In the rows, 100 means zero.
One turn moves each row of this set onto another row. After a few examples, where does it send each row asked below?
Z_431: |  98 | 109 |  84 |  86 |  87 |  82 | 107 | 102 |  94 | 112 |  96 | 103 | 122 | 100 | 105 |
Z_20: | 101 | 106 |  83 |  90 |  84 |  81 | 101 | 104 |  95 | 113 |  93 | 102 | 120 | 100 | 105 |
Z_802: |  95 | 114 |  88 | 104 | 112 |  98 | 100 |  82 |  97 | 118 |  80 | 107 | 132 |  91 | 122 |
Z_399: |  95 |  98 |  81 |  98 |  99 |  98 |  95 |  91 |  89 |  96 |  86 | 102 | 137 | 104 | 114 |
Z_761: |  96 | 120 |  97 | 107 |  73 |  97 |  94 |  76 | 100 | 111 |  86 | 109 | 122 |  80 | 120 |
Z_604: |  99 | 115 |  79 |  90 | 102 | 107 |  97 |  97 | 106 | 107 |  79 | 105 | 107 |  96 | 120 |
Z_961: |  87 | 111 |  90 | 102 |  74 | 102 |  91 |  77 |  96 |  96 |  91 | 113 | 112 |  92 | 123 |
Z_957: |  94 | 110 |  84 |  88 |  88 |  82 | 101 | 107 | 100 | 110 |  88 |  98 | 121 |  99 | 105 |
Z_876: |  93 | 114 |  90 |  87 |  82 |  81 | 101 | 107 |  96 | 107 |  88 | 101 | 120 |  96 | 107 |
Z_757: |  85 |  99 |  80 |  92 | 102 |  98 | 116 |  96 | 104 | 110 |  84 |  99 | 126 |  91 | 124 |
Z_898: |  95 | 107 | 100 |  91 |  99 |  98 | 101 |  74 |  94 | 108 |  81 | 113 | 111 | 110 | 106 |
Z_847: |  85 | 118 |  92 |  97 |  73 |  95 |  95 |  88 | 101 | 103 |  99 | 106 | 112 |  79 | 114 |
Z_818: |  95 | 113 |  88 | 104 | 111 |  95 | 100 |  81 |  98 | 115 |  75 | 109 | 132 |  92 | 117 |
Z_174: | 104 | 102 |  90 | 102 |  79 |  94 | 102 |  78 | 103 | 121 |  80 |  97 | 122 |  83 | 129 |
Z_455: |  95 |  97 |  83 |  97 | 102 | 100 |  92 |  93 |  90 | 103 |  87 | 102 | 137 | 102 | 111 |
Z_605: |  87 | 104 | 105 |  96 |  94 |  99 |  97 |  71 |  96 | 101 |  81 | 107 | 113 | 107 | 109 |
Z_599: |  92 | 113 |  89 |  86 |  83 |  78 | 101 | 102 |  94 | 110 |  90 | 101 | 118 |  97 | 105 |
Z_30: |  86 |  94 |  82 |  92 | 101 | 101 | 112 |  95 | 102 | 111 |  88 |  98 | 126 |  90 | 123 |
Z_153: |  79 | 118 |  91 |  96 |  75 |  89 | 101 |  95 | 105 | 108 |  91 | 108 | 111 |  83 | 114 |
Z_832: | 104 | 101 |  87 | 105 |  82 |  94 | 102 |  81 |  97 | 124 |  84 |  95 | 120 |  84 | 130 |
Z_991: |  97 |  99 |  80 |  96 | 100 |  98 |  91 |  91 |  87 | 101 |  87 | 104 | 136 | 102 | 114 |
Z_383: |  93 | 102 |  97 |  92 |  96 | 103 |  99 |  74 |  95 | 107 |  78 | 113 | 114 | 108 | 103 |
Z_924: |  78 | 114 |  92 |  99 |  78 |  92 | 101 |  91 | 104 | 101 |  96 | 113 | 109 |  83 | 112 |
Z_114: | 105 | 102 |  91 | 103 |  78 |  94 | 102 |  80 | 102 | 124 |  82 |  93 | 122 |  85 | 123 |
Z_574: |  80 | 116 |  89 | 101 |  75 |  98 |  85 |  76 |  96 | 104 |  87 | 107 | 111 |  94 | 117 |
Z_554: |  92 |  98 |  82 |  98 | 101 | 101 |  91 |  91 |  90 |  99 |  85 | 103 | 135 | 103 | 113 |
Z_660: |  95 | 113 |  91 |  86 |  85 |  78 | 102 | 102 |  97 | 108 |  93 | 104 | 122 |  97 | 104 |
Z_197: |  89 |  97 |  81 |  89 | 102 | 101 | 112 |  97 | 101 | 112 |  85 |  99 | 129 |  91 | 123 |
Z_930: |  78 | 113 |  93 |  95 |  71 |  95 |  99 |  88 | 100 | 102 |  92 | 106 | 117 |  80 | 106 |
Z_845: |  95 | 114 |  90 | 101 | 113 | 100 | 101 |  84 |  97 | 118 |  77 | 109 | 128 |  91 | 117 |
Z_241: | 106 |  96 |  90 | 101 |  83 | 100 | 108 |  80 | 104 | 125 |  81 |  98 | 118 |  89 | 123 |
Z_264: |  86 | 101 | 103 |  97 |  95 | 104 |  98 |  74 |  93 | 104 |  77 | 108 | 111 | 104 | 108 |
Z_715: |  96 | 124 |  93 | 107 |  74 |  98 |  97 |  86 | 101 | 108 |  90 | 112 | 118 |  79 | 120 |
Z_292: | 103 | 102 |  78 |  91 | 101 |  90 |  92 |  79 | 100 | 106 |  90 | 110 | 121 |  79 | 108 |
Z_430: |  86 |  98 |  82 |  89 | 102 |  99 | 113 |  98 | 101 | 110 |  86 | 100 | 129 |  88 | 122 |
Z_860: | 105 | 101 |  85 | 105 |  85 |  99 | 104 |  82 | 104 | 129 |  83 |  97 | 118 |  91 | 123 |
Z_608: |  85 | 118 |  92 |  95 |  75 | 101 |  88 |  81 |  98 |  98 |  92 | 111 | 109 |  88 | 115 |
Z_521: | 103 | 104 |  92 | 104 | 100 | 107 | 106 |  87 | 101 | 101 | 104 |  95 | 120 |  93 | 112 |
Z_396: | 107 | 102 |  90 | 104 |  78 |  96 | 102 |  83 | 104 | 123 |  84 |  94 | 122 |  89 | 127 |
Z_439: |  91 | 122 |  95 | 104 |  75 | 104 |  93 |  81 | 102 | 107 |  92 | 106 | 111 |  82 | 121 |
Z_177: | 107 | 100 |  88 |  98 |  84 |  98 | 105 |  78 | 105 | 123 |  80 |  96 | 126 |  84 | 124 |
Z_732: |  89 | 127 |  94 | 101 |  73 | 100 | 101 |  81 |  96 | 112 |  91 | 103 | 118 |  84 | 123 |
Z_823: |  93 | 114 |  89 |  85 |  87 |  83 | 104 | 106 |  89 | 108 |  89 | 104 | 121 |  94 | 106 |
Z_745: |  89 | 105 | 104 |  92 |  91 | 101 |  99 |  71 |  95 | 104 |  77 | 107 | 111 | 108 | 110 |
Z_819: |  94 | 109 |  88 | 100 | 114 |  97 |  99 |  82 |  96 | 119 |  79 | 108 | 130 |  93 | 119 |
Z_553: |  82 | 111 |  97 |  97 |  74 | 100 |  93 |  79 |  95 |  94 |  93 | 109 | 112 |  99 | 118 |
Z_546: |  91 | 105 | 100 |  93 |  99 | 100 |  99 |  71 |  95 | 103 |  83 | 105 | 115 | 112 | 110 |
Z_508: |  90 | 103 | 102 |  91 |  93 | 102 |  97 |  71 | 100 | 105 |  76 | 111 | 111 | 107 | 112 |

Z_715 -> Z_961
Z_757 -> Z_818
Now these:
Z_876 -> Z_174
Z_553 -> Z_153
Z_430 -> Z_802
Z_264 -> Z_823
Z_608 -> Z_847
Z_860 -> Z_383
Z_396 -> Z_508
Z_604 -> Z_292
Z_732 -> Z_574
Z_991 -> Z_30
Z_114 -> Z_745
Z_177 -> Z_546
Z_197 -> Z_819
Z_241 -> Z_898

